Rotation paths and how fast each direction turns (deg/step):
Each turn is a multiple of 5 degrees from 10 to 175, or 0.
Each row of a path follows its step; steps can be skipped.

step 3: [-23 -63 -28  14  25  41  45 -17 -16  -4  43  41 -12 -27  22 -22 -15  10
  35  -6  32  14   8  53 -11 -13  33 -10 -19 -11  15 -14   2   3  75  16
  29  20 -35  33   8 -21   4   5]
step 4: [ 36 -19 -30 -13  51 -25  16 -35  50 -15  11  21  -2  -4 -11  -3 -28  44
  23 -18  28  42 -27  62  41 -30  24   4   6  27  -3  10 -32  -4  17   1
  22  -9  13  56  39 -39 -13   6]
step 8: [ 16 -28  -6  10  28  40  -1  11  -2 -51   2  26  22 -54 -24 -36  -6  24
  28 -26  17  22 -23 -33  16   4  14 -37   1  27 -46 -48  14 -60  -4 -10
  11  12 -23   3  27 -32  61  14]
step 9: [-11 -38 -43  20  56  59  11 -29  62 -36  38 -37  32   8 -29 -30   5  18
  12 -10  13  13 -31  -3 -17  -4  41  10  34  -3  17 -21  -7 -54 -10  34
   2  20 -23   2 -22  10  18  -3]
step 12: [ 14 -22  15  -2  41   3  -3 -10  57 -14 -10  36 -52  62 -20 -21  -8  57
  10 -38 -20   9 -41  27  29 -16  14   8  15  21 -27  -6   9 -27  15   8
   7  17  -2 -30  10 -59 -13 -49]
step 15: [ 87 -17  14   9  20  42  30  -8  20 -10  21  -6 -11   1   6  35  14  25
  59  12 -20  29 -32  34  14 -15  34  37 -29 -33   3   8 -49 -47  42   2
  -9   0 -27   8   5   3  10  -4]
step 16: [ 72 -42  10  -5 -23  29  19 -28  38 -14  14  37 -20 -16  13  -3 -25  16
  28  -6  28  16 -20 -22   1  13 -24  -6  16  -6  -5   7  28 -61  34 -45
  50  12 -26  26  53  -6  32   8]
step 22: [-31  -2   2  10  27  29 -55 -28  52  -4  35  16 -16 -25  48  -3  16  48
  54 -19  13  10 -57  -3  41  18  -3  15   1  -1   8 -41  44   5   0  -9
  24   0 -42   7  -9 -24  40  13]
step 24: [ 23 -43  13  22  15  28 -17 -36  57  -7   0  51 -23 -37 -42  37 -11  32
  -1 -24  35  21 -29 -26 -14  18  26 -41  27 -14 -25 -33  57 -21  12  31
  21   1  12  19  13  13  19 -28]
Speeds:
[  0   2 -20   2  10 -10  26  13   5  -2   4  10   8   0  -9 -22  -5  -4
   5  -2 -15  13   4  -2   0   1  -9   5 -11  -1   1  -6  -2  -4  -7   9
   1   7  -5  -1   9  -5  -6   0]	10
[ -2  11  -4   5 -17   3  -3  -1  13 -16   9   1  -3   7   5  -4   4 -11
  -8   2  10   2   5   4  20   3   7  -8  -4  -5  -7  -4   4   3   5   7
   6  10  14  11  11   5 -18 -16]	55
[ -6 -12   9  -8   0 -17   2 -21  -3   6   3   5  -1  -9  -4 -18   3   0
  -1  15  16  12   4  -3  -5  -6  -2  -3   4   3  12  -9  13 -12  -2  -1
   8   6   8   0  -2  17   3  -3]	140
[-20   7  13  11  -3  -4   3   6  15  18  16   5 -17  -2 -10   0   2   8
 -15   3  -8   1  -2   7   2 -17   9  -5  -5  -7   4  -5   3   6   1  -2
   2  -9 -12   3   0  -9   4  -2]	35
[  6  -8  16  -5  -7   6   9 -11   1  -9  -8  12 -12  23   1   1   3 -17
  -7  -6 -10   2  -7  -7  -6   5   8   1 -16  -2  18  -2  -7  -4  -5   7
   3  -8   5 -11   0  -5   5  -4]	25
[  9  15   2   2 -10   6   1 -15   8  12  -4  -6 -11   2   3  -7  -3   3
  17   7 -16 -14   9  -1  11  -1 -14   4  10  -7  12   7  -3   2 -10  -8
  11  11  -4  -8  12   4   5  -2]	70

step 0: [-30   7 -22  24  -9 -11 -21  21  19  17  71  -9   7  20 -56 -18  50  17
  -9 -10 -35 -29 -39 -18   7 -10  37  -5  66   3  12  -6   3  -4  14 -12
 -25  21  29 -23  34 -38  19  35]
step 2: [-20 -21  48  24   5 -33 -44  -9 -42 -13  23  -1 -17   1 -28   6 -20  23
 -11  31   9  35 -19  44  -5  42  -7 -21 -12   0 -17  -6  -8 -52 -21 -14
  54   2  -5 -63  43  -9  40   6]
step 5: [  3 -14  44 -15  11  19  -4  39  10  -6  -1 -43 -44  -2 -27 -58  32  14
  19 -10 -15 -12  26  43  27  40   1  -6  37  72   6  31 -34 -30  -1 -33
  10 -38   0 -22  14 -17  -5 -14]
step 6: [ 17  25   8  23  -5   0 -20  11   5 -27  62 -52  11 -28 -22   0   4  21
  38 -15 -27 -10  -2  35  19  16  71  61   1 -11  39 -16 -26 -13  13 -29
  16  -8  37  -3  19  45  -5  23]
step 10: [ -5 -45  31 -17   9  14  13  67 -17 -45  -3 -20  52  29  11  -4   0  22
  43 -36 -34   4   8 -22  18  12 -25  37  23 -33  14  54   3  44  23 -15
 -31   2 -16 -33  11   7  10  -7]
step 11: [ 16 -44  31 -42  11  23  41  56  22  16   8 -77  -2  19  17 -17  18   1
 -20   4  -4 -15  17  -8   4  15   4  27 -17  -8 -33 -16  -3 -31  37 -55
   3 -26 -18  21 -33  37 -36  21]
step 12: [ 30  -9   1   2  18 -24 -52  47  22  -5   7 -29 -15  25 -13  36  38  12
  20  17  13  64 -13  12  58 -29   7  24 -37  36  27   9 -13   2  45 -30
  30  17   7  21 -14  18 -15  36]
step 14: [-10  -3  16  27 -29  -4  -1  50 -32  -5  -8 -29 -19  -6  26  37  19   0
  -6  -6  32 -28 -34  -7 -40 -31 -17   7 -71 -28 -35  35 -14  -8 -21 -20
 -27   2 -76   7  -7  23  12  26]
step 23: [ -2 -50 -19 -28  45 -15  46 -13 -11  23  34  10  26   4 -13   0  -9   8
   9 -53  21 -15  57 -13  29 -38 -31  -2  28 -28  42  -1   3  45  -7 -13
  -7 -22 -11 -42  38  15 -36   8]
Speeds:
[ 16  -3  -3 -13 -17  -1  -1   0 -10  -7 -15   1  -3  -5 -13  -4   4  -2
   9 -18  -4   6   5   7   2  -1   0 -10  -9  -1  25  10  -4   2   4   5
  -5  15 -11  10   1  -2   2   1]	160
[ -6  11  -5   5 -13   9  14 -11  -5  10  -8 -16  -9  -2   2   3   3  -8
   5  -2   0  -5  -4  -9 -10  -4   8  17 -13  -5  13 -12   6 -16   5  -4
  -4  -5   6  -6 -14  13   4  -3]	140
[ 11   1  -1  -9   6  17  -3 -10  -8   0  21   0  -5  -5   1  -6 -24   6
   7  -8  -2   1  -4  13  -3  -2  -7   6   4  15   5  -6 -10   7  11   2
  -4 -15  -6  -6   1   6   3 -10]	20
[  2 -25   0  -5  -2  15   9   4  -2  -3   3   0   2  -6  -1  -2  -2 -14
  -6  -5  10 -24 -19 -14  -1  -8   9   0   5 -12  -6   8   2   7   4  10
  -4  -5  -9   2  -2  -7   3   5]	110
[  6  12  -1 -10  12   4  -6  -6 -13   3  -2  -4  11  -5  -7  -6  11   2
  17  13  -2  -1   3  -8 -25  -3  -6   7   8  -1  -5  21   0  -7   0  -4
  -3  -9   1   9  -2 -12  -1  11]	70
[  1 -18  -3  15   1   8 -14  13  -6   6  -5 -24   0  -9   4  -1  -4   0
   3   5 -18   6  13  11   4  -5  10  12  -7   2 -15  11   5   4   7   0
  -5   8  -4  -2  -3   1   4  -1]	10
[ -4  -3   7  -4  -8  -4  11   9 -11   2   3  -4  -9   8   2  10  -3 -16
  -1  -5  -4   1  18   9 -18  -1  -4 -18   0   0  -7   0  -8   5  -5   0
   3 -13  -7 -17 -14  -3 -17   9]	115
[ -4  -4   2   2 -17  -7   1   7  -4   1   5   1  -7  -7  29   2  -6  -5
   0  -8  -3   1  -2  -7  -8   6 -23  10   3  12   1   9   3  -7  -9  16
   2   3   9  11   8  -3  10   5]	65

step 5: [-27   1 -56   3  -9  -8 -25 -13  -6 -17  16 -58 -20  13  35 -38  30 -27
   3 -41 -18  52  24  33  16 -12 -17  -9 -43 -19  31  41  13  21  34   2
  44 -13 -10 -20  -8   0  11 -35]
step 7: [ 34 -31 -43  33  27 -17  16  34  10  10  35  14  -8  34 -24  30 -10  25
 -21 -26 -21  35  18  28  18   9 -32  48  33 -22   3   7  -1 -50  61   9
   2 -14 -29   6  21 -21 -27 -22]
step 10: [-26  -5  17  -1 -14 -43  21  42  19 -31   2   3  26  12 -15 -10  43 -11
 -20  73  37 -19  24  20  -4  -2   1   5  -3 -14  -1   3 -26  38  36  40
  32  -5 -24 -43 -10  23 -58 -26]
step 16: [-50  -4  -1   2  14 -44   9   0 -15 -43 -20  -8 -31 -23  -6  25  48 -21
  36 -13 -21 -18   8   3  -1 -25 -19  -4  20 -34 -20   2 -69   2 -48  48
   1 -31  -5 -32  34   0 -37 -17]
step 17: [-13 -20  18 -16  31 -35   0  -4  14 -27  19   1  -8  32 -12 -58  48 -46
  32 -46 -34  60  33 -18  -7   5 -18 -19 -10  14  31  30 -27  24  -8  -4
  42   4 -11 -35   7  24 -20   9]
step 18: [ -9  13 -19  39 -13  -2 -30 -21   2  26  -5 -59 -40 -32  14 -45  31 -15
   6 -38 -54  42   2  27   3  -6  -9  14 -30 -11  14  41   6 -50   2 -10
  26 -22  25 -40  23  -6  31  -4]
step 21: [-25 -10 -56  12  45  -2 -10 -26 -19   0 -33  -7 -27  39  14  18 -12  13
 -15  24  -7 -14 -10 -47  21  26 -44   1  19   0  -3  42  38  29  17  35
  49 -34 -27 -30 -20 -22  16 -40]
step 22: [  0  -7  -4   8 -36  -6  30   8  11   1  28   8 -43 -24 -39   7  33  15
  14  10  44   2 -17  -2  -5  -1 -36  37 -12  -8 -14   5  10  28   7  42
  51 -39 -49 -44   7  -5 -36 -66]
step 25: [ -2 -21 -24  64 -28  17 -28   0  15  -6 -18  24  -7 -42  -8   3  38 -18
 -51  67   5 -14  27  25  -1 -27 -29   5  17 -19  16   8  -1 -51  62   4
 -20   8  22  -8 -12 -32  -2  -1]
Speeds:
[  4  14   2  -8  -1   3   9   2   5   7  -9  -5   2  -1 -12 -23  -6   5
   7   4 -11  10 -10 -10  -7   1  -1  14   2   7 -12  -2   2 -24   1 -16
   0   6  -5  -1   8  -4 -11  -2]	70
[-12   6   4  -5   3  -6   8  -2  13  18  -9   7 -10  -2  -2   8   9  17
  16   3   0  -4  -9 -11  -1  11  -5   0   0  -6  10   5 -10  18  13   1
 -13   2  -3   1  14  13   2  -4]	55
[ -6  -6   6  -6   4  10   4   9  11 -14   3   3   7 -10  -2   6   7   8
  -8  20   6  -6 -19   4   7  -6   4  -8   5  13  19  -4   3  -3   1  -9
  -8   2  15  -5  -3  -5 -16   4]	25
[-15  -4   5  -2  -2  -4  -1  11 -20  -7 -10  10 -12  -1  -5   3   7 -10
   3 -14  -4  12 -14  -3   7   5  10  -4  -2   9  -6   3  -3 -14   3  -1
  -3  -5  13   6 -12  22   4  -4]	25
[ 13 -17  -1   0   1   9   7  -8 -17   8 -15  -4   2 -20  19  -9   2   9
   1  -3  -2  -8   3 -13   6 -10   7   2  -4   2   0  19  10   6   3  -5
   8  -2   8   1   4   2  -6  -4]	115

step 0: [-11  22  -8 -19   3 -34 -20  38  17 -42   5 -39   0 -24 -38  34 -74  15
 -13  -6   2   0   1 -12  -5 -24 -27  25  49  30   2  42  15   8  -8 -40
 -42 -27  22  14 -35   1 -50 -29]
step 2: [  5 -10  19  15 -18  37  11 -12  15   6  38 -21  -4  33   0 -13  49 -40
  -7 -14 -33 -24   2 -32 -29   0  50 -52  -6 -34  33  25 -72 -35 -24  26
   3   5  32 -17 -46  -4  -1 -12]
step 4: [-29  28  10 -13   3   9 -45  11  18  13  -5 -10  -8 -22  13   1 -28   7
  35  27 -52 -10 -15 -50 -21 -44 -31  43  -6  24  -4 -43  32 -19  65  14
  44 -17 -19  28  -1 -24  36  29]
step 7: [ 41 -28  24 -53  24  -1   6  18  43  17 -20 -34   4 -38  -8  23  -2  -8
  21 -30   3  -5 -22  33 -15  66  36  19  35  19  21   5  19 -16  51 -15
  35 -18  17 -22  -7  48  34  -9]
step 12: [-26 -11  15 -27  19  43   3  -7  33  18 -27  11  36  31  28   2 -13 -14
 -21  -9 -25   0  61  13 -26  11 -87  -6  19   0 -21  11   1 -32  -4  10
   7  17  28 -27 -60 -20 -46  15]
step 16: [-110  -31   11  -21   23   20    2   -9   13    9  -27   32   31   -2
  -24  -13  -19   15   13  -32    6   -2  -26  -10   -7    2   42   30
   53  -32   27    9    3  -16   26   12   -7  -28  -12    8  -10   52
    4   -1]
step 18: [ 39 -24   2 -40 -15 -41 -50  10  13   6  47 -41 -35 -35  28  21  13 -15
  15   3 -10   9  11  -7 -21  23 -13  26  29   5   5  18  28   4 -86  32
 -17   0   6 -17 -35 -19  50   8]
step 25: [ -1 -10   2  25  78  13 -19  11  53 -29  17  25   2  13   8  38 -21 -30
   6   3 -37  38 -20 -54  55 -13  15  34  34 -18  22  37  -4   4  -4 -27
   6  17   6 -10  -9  35  38 -18]
step 27: [-49 -17 -26  -8 -35  20  -8  17  12  40  36 -69   3 -43  -8 -18  43  -7
  27  11  -3 -25 -21  26 -22   7  18 -37  18 -11  12  14  -1  10 -22  29
 -21 -31 -23  53  35  16  36  38]
Speeds:
[ -4   7 -17   6   1  11   9   3   7  -2  -5  -6  -5  -5  14  -4 -10 -16
  -7 -13  -5  -8   6   5   7   2   2   5  -5   7  -4  -8  23   7   1   5
   2   9  -6 -15  -2 -16   1 -15]	130
[ -5 -10  -3  13  -3   7  -2   4  -3  -3  15  -6  -5   8  -9 -10   7   5
 -11 -11   6  -5 -12  -7   0   3   9   3   4   9   4   4  13 -16  -4  -2
   7 -20   0 -17   3  -3  -4  21]	130
[  3  -9  -8  -3  10  10  -5  10 -11 -14  10   2  -9   2  -8   5  -8  -6
  -9  21  14   4   8   8  -1   3   2   6  -8 -12  -7   3  -9   0   0  -8
  -2  -7  -2   1  -6 -18 -20  -8]	125
[ 11  10   7   3   7  -3  -3  -3   0 -22  -5   1 -18 -21  12  -1   2  -2
   5  -1   2  14   6  -6   8   3  -2  -5   1   3  -7   0  15 -15   5  -3
  -1  -9  -2  10 -18   8  -1   8]	100
[  2  -8  11   4   0  -1  -6  23  -7  16  -4  -4  -1   3   4   8 -10   6
 -11   9  -2   9   4 -12  -5   1  -6  11  -2  21  -7  -9   5  -9  -9 -13
   5  -1   0   3  -3   6  14 -15]	100
[  4   6   4 -18   5   5   1  -5   0  14   6  -2  11  -6  -3  15  -2 -16
  -3  -4  16  10 -17  -5  13  -3   8  11  -3  -2  -2  -7   4 -12  -3   0
 -11   8 -15  -3   7  10 -10   4]	40
[-14   1   1   7   2  -1  -4  -9 -13   1  -5   8   5 -11   3 -17  -9   2
   3  -8   4   1  -6 -12 -17   5   4   4  -1   0  -2 -12  -5  -2  -5  10
   8  -5 -21  23   7 -13  -5  -4]	60
[-16 -12   0  -9  -2  -9   5  -9  11   1  -5  -7  -5   3  -2 -13  -3  -1
  11  14   7 -23   1   1  17  -9   3   0   2  13 -19  -6   0   0  -9  -9
  -1  -5  -4   5  -6   8  -8  -1]	65

step 1: [ 28 -37 -32   2 -12  14 -11 -26 -15 -17   7 -22 -15  16  53 -17 -18 -22
  -3  21 -27   7  11 -34 -18  -5   3 -11 -43   6  61  42 -30 -27  58  15
 -23 -26  -3   5 -17  31  19  45]
step 5: [-45 -11 -24 -42  35  -1   0 -14  45 -16  17 -12 -16  21 -11  -7 -20  31
 -19  33  17   7  -5 -12 -13  -6 -23 -16 -21  37  38 -13   3 -61  25  35
  -2  -6   2  20   3  36  10 -75]
step 8: [ -5 -30 -36 -27 -21 -35 -19  19  27  23 -14 -24   8 -29 -26 -38 -29 -11
   1 -40 -15  37 -28  42  -5  35  18 -16 -28  10   3 -37 -23 -37   7 -23
  24 -10 -42 -40 -17  22 -23 -35]
step 14: [ 11   6 -19 -37 -17  37  23 -23  -4  13  13   1  -8  18  46  -6  13  28
   0  -3  47 -21  42  26   0 -26 -13 -61 -26  58   9  38  -6 -29  44  28
  19  36 -26 -18   8  21  -7  -7]
step 16: [-30   5   4 -18 -35  -3 -58 -11   8  -1 -67  16  14 -48 -23 -17  -5 -27
  -5  -6 -60   4  17  35  11 -28   7  30 -12  -9 -46 -13  17   4  -9  -7
  16 -19  10 -30 -16  40 -33  30]
step 17: [ 18  11 -49 -13  28 -42   8  -9  21 -26  -8 -42  36 -24  -2 -35  30   3
   3 -13   7  14   5 -21   0  17 -33 -29 -37 -21  40  28  -3 -44  31 -38
  23  16 -37 -11 -36  22 -22  42]
step 20: [  4 -17  14  12   2  46  19  -7 -33 -62 -34  10  -1 -67 -56   6 -18  13
 -19 -20  11  13  11 -23  -4  -6  25 -33  18 -28  23   4  -3  -9  32 -40
  -3 -11 -10 -62   9  20 -20   9]
step 22: [-20  11  22 -54 -26  18  13 -47  42  35  29  14 -12  25   9  35  -8  25
 -73  36   3   1  16   9   9  -9 -42  -5 -41   3   7  24  50   0   4  25
   3  -6  35  -3 -19  -4  11  -6]
step 24: [ 43 -50  12  22 -17  15 -29 -12 -17  19 -27 -19 -23 -11   1 -20   1  -9
  15  14 -59  -6   4  20  -1 -15 -13  13   9  28  -1 -16 -44 -33  10 -14
   1  23 -13 -55  21  77 -10 -38]
Speeds:
[  0  -3  -2   1   0  -5   3 -12 -20   0   8 -10   0  -2   0  -1 -10  10
  18  -1   1 -11   2   6  -7  11   1  -3   2   6  13  13 -17  -4  11 -10
  -9  15 -14  -6   4   6 -14   8]	110
[ -8   7  -6  -2  16  -3  -7  -2   3  12   0   7  14   0   2 -19  10  -1
   7  17   0   0  -4  20   1  -4 -10  -9   6   5 -12 -13  -3  -6   0  -4
  -1  14  11  -4  -1  17   4   5]	40
[  8  -6  13 -12  -9 -12   9 -10   1   1 -16   8  -5  14  -2   0 -14   7
   9  13  16  12   8  11   2  -5 -12  -2   9   7  -6   0   8   2   5  -3
   9 -14  -9   3   2   2  -6  -4]	45
[  2  -1  -3 -13  -9 -10 -21   4   4   1 -14  -1   7 -14  13  -8  -4  -1
   8  -7   3   6   1  -7   6   3  -2  13   5   1   0  14   0 -10  -7 -17
   3  11  -5   7   0  -6  20  -5]	40
[-15 -14  -3   4  -4  -6  -2  -7  16  10  -1 -11 -13 -18  19   0   7   9
  -1  11   7  -9  -6  -6  -2   4  -5 -17  10  -4  -2   0  -2  -3   0   6
  -5 -10  -2   8 -11  -9  -8   5]	85
[ -8 -16  -1   1   7  -5 -14  -3  -6 -21 -11 -12   5   4  -2   2 -10  -8
  -3  -8   0  -2   1  -2  14  -4  -8   5   6  -7  -2 -21 -11   3  12   0
  -5  -5  -2  -9 -19   8  -1  -8]	90
[ 16  -2  -2   0   5  21  -4  -8  16   1   8   4  -5   6   3 -14  -6  -1
  20   1  -5   3   2  -7   3  20  -3  -1 -10   3  -9  -9  -5 -10   8   2
  -1  -3   1  -6  -4 -16  -3 -13]	110
